The same turns and mirrors carry the whole set onto itself and the rows of a family onto each other. Which other rows belong to the same family as each row named below? List them in the order they appear above.
These 32 rows form 4 families of 8 rows each.
dafet: [ 50  -4 -21   6  12  -2  25  -9  -8]
sutol: [  6 -10  -4  -2  23   9  -9 -41 -13]
Gufup: [-10  18   7   3 -27  21 -19 -19 -12]
mez: [ 36   1 -32 -14 -23 -14  16   6   7]
Delu: [  2  -7  25   8  13  18 -24   8  -3]
vatad: [  2  28 -12 -10 -34  15  -9 -33 -14]
Fove: [ -4 -15  15  13  16  24  -9  -2  -7]
Zam: [ -7  -5  -2   0 -38  13   3   3 -38]
kot: [ 51  -2 -21   3   8   5  23  10 -18]
gup: [ 26  31   2  15 -32   4   5  10   9]
Leda: [ 24   0 -33 -13 -37 -15  20  -6   1]
Sibep: [ 29  24 -11  10 -38  10  14  17  -7]
tibub: [ 16 -14 -14 -11  22   4  -4 -38 -22]
lup: [ 25  -4 -13   5  16  -5   6 -14  32]
Sakip: [ 32  -5 -27 -20 -28 -25   8  -8 -11]
kuf: [ 20 -22 -36 -22 -18 -12  17  -8  -3]
geba: [  3 -13 -11 -14   8   1 -10 -17  31]
Pazaz: [ 33  37 -13   8 -21  14   9   2  15]
Pupe: [  2   2  -6  -9 -46  11   0  10 -31]
Nok: [ 10 -10   4  -3 -31   7   0  17 -43]
Vuk: [-10  -9  16   5  -6  26 -11  16   6]
Sogid: [ -9 -13  14   2   8  25 -21  -6 -13]
zatap: [ -9  20   3 -13 -17  15 -28 -26  -5]
paleg: [  9  -1  -8  -3  10  19   0 -37 -42]
Zezal: [ 26 -14 -12  -3  29   0  -4 -13  19]
lisud: [ 42   4  -7  15  23  20  18  -1 -12]
zut: [ -6  17   2  -4 -29   0 -16 -35 -11]
letu: [ 48  -4  -6  21  11   1  24   4 -16]
disar: [ 24  32  -4   2 -32  18   1  20  -2]
Kep: [ 25   0  -9 -10  11 -14 -11 -16  28]
zaga: [ 14 -16  -6   2  12  -2   0 -40 -33]
doz: [  9 -17  -8  -3 -28  13  14  26 -30]

Which other rows belong to the same family as vatad? kuf, geba, Pazaz, Vuk, paleg, lisud, doz
Which other rows belong to the same family as Delu? gup, Sakip, Nok, zut, letu, Kep, zaga
Which other rows belong to the same family as Sogid? dafet, sutol, Gufup, mez, Sibep, Pupe, Zezal

The same turns and mirrors carry the whole set onto itself and the rows of a family onto each other. Which other rows belong to the same family as each row named below? List them in the order they appear above.
These 32 rows form 8 families of 4 rows each.
peze: [ -3  51   5 -10  28  -4 -32  20  45]
midop: [-26  14 -19 -30  -9 -38 -15  48  16]
pivuv: [-30  20   8 -49 -24   3 -19  19  -7]
rut: [-10  11   4 -41  -5  -8 -17  26 -23]
gobe: [ 10  57  -7  -9  25  -9 -32  29  35]
luba: [-24  18 -19 -46  -9 -42 -16  32  13]
folaz: [  3  59   3 -25  24   6 -28  10  39]
sop: [-21  19 -13 -50  -7 -35  -9  42  20]
biv: [-36  13 -10 -37 -10 -30  -5  41  19]
ged: [-39  17 -14 -48 -17 -19 -18  40  32]
Gab: [  7  55   4 -22  20 -13 -38  20  43]
vupof: [-13  53  16  -4  24  -5 -45  33  33]
zuba: [-21  22  -1 -57  -3 -30 -10  43   8]
gub: [ -8  30 -29  -9   9  15 -58  14  34]
domin: [-46  31  -4 -26 -16 -36 -20  37  12]
nilo: [ -3  51  -3   1   5  21 -45   6  20]
potur: [ -3  39 -23  -6  15  19 -58  11  15]
Sima: [-34  16 -12 -34 -34  -8 -17  21  -6]
Makid: [ -1  34 -21   5  22   6 -45  10   0]
rufik: [ -8  27 -13 -56 -23  -2  -8  15  -5]
meto: [-13  36 -13   2  13  31 -47  19  19]
zuseg: [-30  22  -6 -45 -30   7 -16  20  -8]
dafe: [-13  40  -8   2  11  25 -50   9  10]
tov: [-18  27  -4 -48 -27  -3 -19  29 -18]
Lemo: [-15  32  14 -41 -25 -12 -19  37 -14]
tebuz: [  3  48  -4 -10  33 -16 -39  28  37]
Rizur: [-38  10 -20 -26  -2 -28  -9  38   2]
vovi: [-16  29 -23  -9  15  25 -50   4  18]
sedud: [-14  63  -8 -15   7   0 -36  24  51]
fivav: [  9  25 -24 -21  20  25 -41  14  19]
Vop: [-22  30   7 -42 -21   7 -10  26 -17]
Savek: [ -2  40 -17 -12  37  -3 -44  30  37]

Which other rows belong to the same family as potur? peze, biv, tov
Which other rows belong to the same family as pivuv? gobe, luba, meto
Which other rows belong to the same family as Lemo? folaz, gub, Rizur
Which other rows belong to the same family as tebuz? sop, zuseg, dafe
Which other rows belong to the same family as fivav? rut, domin, sedud

The same turns and mirrors carry the whole set onto itself and the rows of a family onto each other. Which other rows belong to the same family as each row named below? List them in the order they appear above.
These 16 rows form 4 families of 4 rows each.
gapa: [  6  11   3  29  11  12  13   7  27 -19 -38 -17  46]
nuzu: [-31   4   5   4   5  24 -26  19  12  29 -28 -41  -2]
tunit: [  8 -11   6   9  11 -15  27  -3  -2 -20 -17 -26  53]
rol: [  0 -29   4  -2 -19  -8 -15   5  29  -2   6 -41  -9]
kup: [-20  14  -5   9  11  22 -36  -4 -19   8 -33 -36  28]
Banog: [-24 -16   4 -27 -26  -5   5  25  -5 -14 -16  13  14]
Dedi: [  7   1   7   1 -26 -14  25  -9 -17 -20  -9   4  34]
gomos: [ 14  12  -2   3  13  -7  26 -15  15 -18 -27 -18  43]
rutom: [ -5  30   9  29  14  17   7  -9   0  -3 -34 -34  44]
vamo: [-20   0   3  10  22   2 -38  14  -7  16 -43 -25   3]
Reme: [-39  -6  -4  -2 -15  15 -10  13  42   6  -3 -45   6]
voz: [-12 -32   1 -18 -31  -8   5  16  15   9   0 -16  -9]
kuvu: [-25  30  12  13  19   2 -30  -4 -15  10 -15 -35  29]
rif: [-24 -27  15   8 -21  15 -15  23  30   9   2 -46   4]
mis: [ -7  12  -2   7 -40 -12  -3   7 -13 -29  -6  11  16]
big: [-21   0  10  -5 -30 -29  13  23  -5 -11 -10  13   4]

Which other rows belong to the same family as big? kup, gomos, rif
Which other rows belong to the same family as kuvu? tunit, Banog, Reme
Which other rows belong to the same family as vamo? gapa, rol, mis

The same turns and mirrors carry the whole set onto itself and the rows of a family onto each other. Which other rows belong to the same family as each row named below? List them in the order they appear above.
These 32 rows form 4 families of 8 rows each.
Nub: [  5   0  23  15  18  17  -8   5  10   6  -6 -37  29  -9   7  -9  29   3
   7 -14  14  -5 -11   8  13 -24 -10   9   5 -16   4   3  -1  45  23 -16
 -47   1   4 -49  29]
bopiz: [ 36   5  -5  21  36  25 -26  15  24   3 -41  10  18 -10  16  11  -3  31
  17  37  34   0  20   5  16 -13 -24   8   2 -18  -5 -29  19 -13  13 -35
 -13 -19  31 -11   7]
gipad: [ 10 -31 -31  14  39  10 -39   6  15  14 -43  15   3  26   6   2  23  15
  12  32  -7  19 -13  34 -12 -24  10 -22  13 -24  -4  -9  10  29  49 -40
   9 -10 -24 -27  15]
nud: [ 19 -24 -16 -13  -5  11 -23   5  15   7 -60  25 -12 -23   2  22  29  14
   7   8  23  45  -5  13  -9  18   1  12   6 -41   5  12  19 -39  24 -43
  42 -22  -7  10 -11]
rin: [ 16  -2  12  -5  44  -2 -40   1 -19 -13 -30  -5  19  -8 -29  19  39  -4
   0  -7  20  20 -16  -3 -29 -24  -8  18   0 -24  30 -15 -14 -20  52 -22
  12   6  -8  -4  14]
Dulu: [ 21  15  -2   2  32  20   2  -7   3   0 -36   3  25 -40   8   0  -3  40
  23  18  13  24  38  -7  -5 -11 -26  -2 -11 -33  -5 -15  29 -16   7 -27
 -29 -12  11   3  -7]
Zorez: [ 12 -40  11   6 -21   4 -43  30   7  16 -25  -9 -12   1   5  -4  58 -44
  -4 -10  20  24 -31  36   7 -24   9   8  34 -23  -2  29 -20  11  43 -29
  17  -9 -15 -24  19]
zimin: [ 17 -15 -18   8 -25  16 -26  24  28  21 -49  -9  -9 -26  46 -29  24  17
   3   7  19  28  -2  32  34   6 -17  -3  24 -45 -30  34  15  -5   4 -15
 -21 -29 -13 -29  10]
tasam: [ 14 -29   6   4  38  -8 -21   2 -31 -20 -23  -6  22 -13 -23  10  30  -4
 -10  -6  20  21 -10  -6 -28 -25   2  43 -14 -21  21  -9 -10   2  55 -22
  10  -2   7  -7  13]
nuv: [ 33 -13   6  14  30  17 -35  15 -14 -13 -43   3  28 -24 -26 -12  34  -8
  29   2   8  39  -8 -11 -38 -18  -2  17   6 -21  36  10   1 -11  56 -31
  24  14   9 -11   7]
tuv: [ 20  -6  38 -11 -18   9  14  26 -15  -7 -16 -16   3 -59   4  -3  28  -2
   0 -22  37  25  10  -8  20   7 -16  18   8 -35   5  18  -4 -18  -5 -12
  -8  -5  20   2  -9]
Bom: [ 18   2  -4  10  20  23 -23  11  28  -7 -46  -4  24 -27   2  19 -10  37
   9  16  25   2  33  -9  19  -8 -26 -13   1 -31   8 -12  28 -10  32 -24
 -13   1  37   9  -4]
laf: [ 14 -31  13  -4  -4  -1 -13  13 -20  21 -14   1 -12 -10   7 -20  65 -32
   7  -5   3  45 -32  37 -15 -20  15  12  21 -28 -13  23 -21  11  16 -30
   4 -17 -39 -32  12]
Konar: [ 19   6  26 -10 -23 -12  15  21  -9   9 -16   7  12 -40   8 -15  35 -15
  -5 -19  39  27  16 -17  16  -3 -15  35  17 -24   5  -3  -5 -28   4 -19
  -5   2  15 -16 -19]
zatud: [ 31 -51 -14   8   0  17 -20   7   8  29 -53  29   2 -24 -11   3  19  15
   4   9  32  35  -9  13 -21 -15   2   3  19 -51 -12  10   4 -38  44 -42
  31 -27   3  19 -14]
busef: [  6 -24  -8  -8   1  15 -26  10   4  20 -68  19   8 -22   8 -11  21  -4
  28  29  24  21  -1  27 -12  13  -9   7  37 -48  -6   7  -8 -19  11 -36
  34 -38  -9  24 -27]
Das: [ 11 -13  24  13  25   9  -4  27 -12   0   5 -27  19 -12   8 -24  21   0
   5   1   7   1   0  14  17 -39  -9 -19  17 -16  -2  -4 -13  47  23  -9
 -43   5   3 -38  16]
biki: [  2  26  22  -1  17   7 -21  16   2  -9 -10 -34  12 -14  19  -8  36 -16
  15   1  -3  12  15  17  22 -21 -19   3   5  -4   5   2   3  37   7 -13
 -43   8  -5 -41  23]
gir: [ 15 -36  -6  19  37  10 -47   8  25  24 -30  -9  12  -6  24  10  20   4
  17  21 -17  19 -23  50   9 -21   9 -21   0 -33   0  -9  13  17  64 -40
 -10  -2 -29  -7  21]
sigo: [ 14  -6   8   0  39  18 -31  15  14 -13 -50  -2   8 -14   3  13  -7  29
  17  23  40  -5  19 -20   0 -15 -11 -18  -7 -28   6  -5  40   2  15 -16
 -19  -8  32 -10 -12]
gizem: [ 16 -31   1   3 -18   0   4  14 -11  17  -6   0  -1 -19   6 -14  58 -17
  -7 -13 -10  54 -22  47   6  -4   4  12  26 -27  -3  16 -35   9  30 -35
  17  -5 -33 -17  16]
Mipu: [ 17   9  13  -9 -22  14   7  14 -16  -6 -34   7   3 -32 -12 -14  36  -7
   4 -10  46  26  27 -20  -8 -15 -28  25  22 -20  -6  19  -3 -19 -14 -16
  -2 -19  26 -15 -10]
ripud: [ 10 -37 -20  16  40  34 -53   6  15   2 -44  -9   0   3   4   8  17  18
  20  29  -9  18 -12  45 -12 -25  -1 -33   5 -31  -9  13  16  31  44 -33
  -2 -19 -19  -7  27]
Rore: [ 25 -31 -17  -9   0   5 -28  22  -2   7 -55  31 -17 -27   0   5  26  -1
   8  21  16  51  14  24 -11  -5  -4  -7  18 -37 -10   8  11 -45  25 -39
  39 -18  -8  28 -20]
Kun: [ 25  -2  14  16  11   9 -16  14   6   1   6 -23   7 -18   4   7  33  -1
 -11 -18   7  26   7   3  12 -50  -9   1 -12  -7  -2   7  18  19  39 -21
 -45  20   8 -45  37]
mubu: [ 17 -31  -7  14 -28  23   3  27  27  26 -29  -1  -9 -26  41 -23  13   7
  16  18  11  25  18  29  32  -3  -6 -19  20 -34 -33  25  24  25  -2 -29
 -19 -25   4 -19  -5]
pudib: [ 18  -4   2   1 -18  28  -8  29  35  25 -34   4 -19 -22  33  -9  23  18
  21  15   9  27   6  35  32   6 -10 -47  30 -32 -18  16  17   7 -10 -29
 -11 -12  -8 -22  -3]
Velas: [ 16 -10  24   1  36   9 -15  -1 -21  -3 -13   1  25 -12 -33  26  29 -21
  16   4  10  18   5  -2 -32 -44  -1   8  -2  -7  20 -20  -6  -1  45 -39
   9   7   9   7   1]
bes: [ 31   8  44   4 -35 -20 -22  -4 -14 -13 -22  -2   8 -22  -1  -9  22  -8
   7 -19  26  56   7  -9  15 -10 -26  28  26 -37  -8  10  -8 -13   0 -21
  -5 -10   0 -11 -15]
notem: [  0 -35 -37   5  48  45 -22  26  23  32 -39  -5   9 -18  13   4  33   6
  12  30   1  -8  -4  40 -19 -25   7 -21  -3 -19   2   1  17   8  50 -34
  -4 -13  -3 -10  25]
buv: [ -4 -15   0  -4 -15   7  -7   8  24  32 -20  -8 -14 -12  38   8  22   5
  -9   8  26   9  13  44  38 -17 -15 -13  20 -38 -45   3   7  11  -3 -24
 -32 -33 -14 -11   3]
fofo: [ -2 -31   9 -12 -23  -2 -18   7 -17  16 -17 -17  -6 -26  -4 -15  57 -33
   2 -26 -10  47 -16  23 -17 -22   7   0  21 -40  -4  40 -10   9  40 -20
   2  -2 -35 -10   5]

Which other rows belong to the same family as nud? gipad, tasam, tuv, Das, sigo, gizem, pudib
Which other rows belong to the same family as buv? Dulu, Zorez, nuv, busef, Kun, bes, notem
Which other rows belong to the same family as Rore? Nub, rin, Bom, laf, Konar, ripud, mubu

